rotation steps, each row followed by its count of steps:
The counts run from 0 to 69.
[ -5  -3  18 -39  18 -18   3  10  16 -34 -15   3   2] | 35
[-37  -5  21  -9   5   0  15   2  19 -26 -13  -7  13] | 14
[-12  -6  30  -5 -15   5   9   3  11 -18 -34  16   8] | 8
[ -3   0  -2 -46  13  -9  -4  17  11   0 -20   2   5] | 60
[-25  11  17 -28  18   5   3  10  26 -16 -20   6   9] | 29
[  8  -9  40 -11   8  -7   1   1   7 -32   2  -1   8] | 10
[ 13   9  30  -3  -3   1  13   5   7 -41   8  13  27] | 16
[ 28   9   1 -33   5 -18   0   6  -1 -11  -2  17  33] | 58
[ 17  17  -1 -44   5   3  -5   8   0  17   7   5  27] | 69
[ 19   4   7 -34  29 -12   7   1   0 -17  14   1  17] | 52
[ -7   9  30 -27 -13   4  -2   9  21 -28 -28  15   1] | 18
[ 12  14  -9 -26  20  -3  11   9   4  -3  16   7  43] | 63
[-23  -6  45 -10  12   9  13   2  17 -23  -6 -18   8] | 4
[  0  17   1 -38  12  -3  -1   2  16 -10 -18  15   1] | 44
[ 11  17   5 -13   7  -3  10  -6  10 -31   1  29  35] | 32
[ 10  -7  36  10  -8   2  14  -5  -2 -32  -3   4  24] | 0
[-24  -8  31 -25  12   3   1   3  19 -22 -20   2  -6] | 19
[ 14   9  42 -19   9  12   7 -10  14 -22   8   8   9] | 11
[-19  19   6 -15  -5   8   5   1  19 -17 -25  24  24] | 23
[ 34  -1   1 -38  16 -11   0  10  -5  -1  13  -4  19] | 68
[ -9  -3  34 -20  18   0  10   2  12 -35   6  -6   9] | 20
[-16  -1  41 -20  -6  10   6   1  16 -11 -24  -6  -4] | 3
[-21  13  27 -20   2  19   5   1  21 -23 -19   4  13] | 13
[ 13  17  13 -36  12  -4   1   3  11 -12  -9  28  10] | 43
[ -9  -8  20 -20  12 -22   9   2  12 -46  -7   4   9] | 25
[ -5  -7  -8 -27  18 -24   9  21   3 -24  -8   0  32] | 56
[ 10  22  13 -25  26   2   5  -9   8 -19  12  14  22] | 37
[ 15   7   1 -38   7 -11  -1  14  11  -1 -14  21  14] | 59
[  9  13 -18 -31   1  -5  -1  18   6   6 -12  16  38] | 64
[ 14  -5  -8 -22  14 -20  10  11  -6 -20   9   8  30] | 57
[ -3  14  26  -5 -14  17   9  -3  17 -11 -19  27  26] | 7
[-22   2   3 -34  24  -7   4  10   8 -14 -10  -6  12] | 45
[ -3   2 -14 -29   2 -20  -2  23   2   4 -26  13  26] | 65
[  0   9  24   1  -5  18  23  -4  18 -23   2  11  33] | 6
[ -6  -1   1 -40  29 -17   4  19   9  -7  -5 -10  10] | 61
[ -7 -16  34  -6   0  -8  10   7  17 -33 -17  -2   3] | 9
[ -7  -7  -1 -33   7 -21  -4  19   5 -14 -27   9   9] | 50
[ -8  25  10 -25  13  10   5 -10  16 -13  -8  22  32] | 38
[-18  10  -7 -25   7   0   1  10  22 -15 -22  21  22] | 39
[ -9   8  10  -4  21  -7  13   3   8 -43   9   4  28] | 31
[-13   2   2 -31  38  -9   6   5  17 -23   6  -8  18] | 46
[  5  19   7 -25  -5  -6  -3   1  12 -18 -22  35  19] | 33
[ -3  19  22 -33   6   6  -6  -2  17 -12 -14  18   9] | 28
[ 16   2  26 -19  11 -15   7  -3   8 -41   9  10  12] | 26
[ 17 -15  -2 -30  13 -22   0  18 -10 -12   6 -11  14] | 67
[  6  -3  -1 -34  27 -10  11   7   2  -9  11 -15  32] | 62
[ 13  10  -7 -20  26 -12  10  -1   6 -28  19   5  39] | 47
[  5 -16   8 -24  19 -24   8  12   4 -36  -2   4  18] | 41
[ -1   9  -8 -36  -3 -12   0  13  14 -15 -29  28  23] | 49
[-22   1 -11 -31  21  -8   6  19  14  -4 -22  -4  28] | 55
[-23  -9   0 -23  12 -17   9  18  13 -29 -16   2  21] | 40
[  5  11  47 -16 -17  13   2  -1  19  -6 -27  15   6] | 2
[ 22   8  13 -24  15 -15   4  -4   9 -28   5  18  13] | 42
[-25   1  12 -21  22  -6  14   6  16 -32  -4  -3  16] | 30
[ -2  16  25  -8  18   5   6  -4  16 -29  17   2  18] | 21
[-11   9  13 -34   5 -13  -9  13  18 -18 -35  20   4] | 34
[  8 -12   8 -35  31 -28   8  11   5 -25  -2  -7   6] | 51
[  3 -14  -7 -34   7 -27  -3  25  -4 -10 -12  -7  11] | 66
[ -8  -1  40  -6  17   8  21 -11  12 -31   8 -13  15] | 5
[ 18  10  38  -2 -16   9   9  -5   9 -22  -5  21  20] | 1
[ 14  24  -7 -39  20   5  -2   4   6  -3   9  15  25] | 53
[ -1  27  17 -13   7  20   9  -8  17 -18  -1  22  30] | 22
[ -7  18  44 -21  -2  19   4 -11  19  -9 -11  15  16] | 12
[  9  17  -5 -24   7  -2   4  -3   7 -12  -7  30  33] | 48
[  5  11  27 -14  -7   6   3   1  13 -31  -8  28  19] | 17
[-24  -5  11 -13   0 -11   8   9  19 -31 -23  16  14] | 24
[ -5  21  -9 -35  19   4  -2   6  10   2 -12  13  24] | 54
[  5   4  21 -25  31 -11   3   3  10 -28  14  -1   9] | 36
[-13  -9  28  -2  13  -3  18   4  15 -38   5  -5  28] | 15
[ 15  22  21 -28   4   3   1  -4  18 -21   0  20   7] | 27
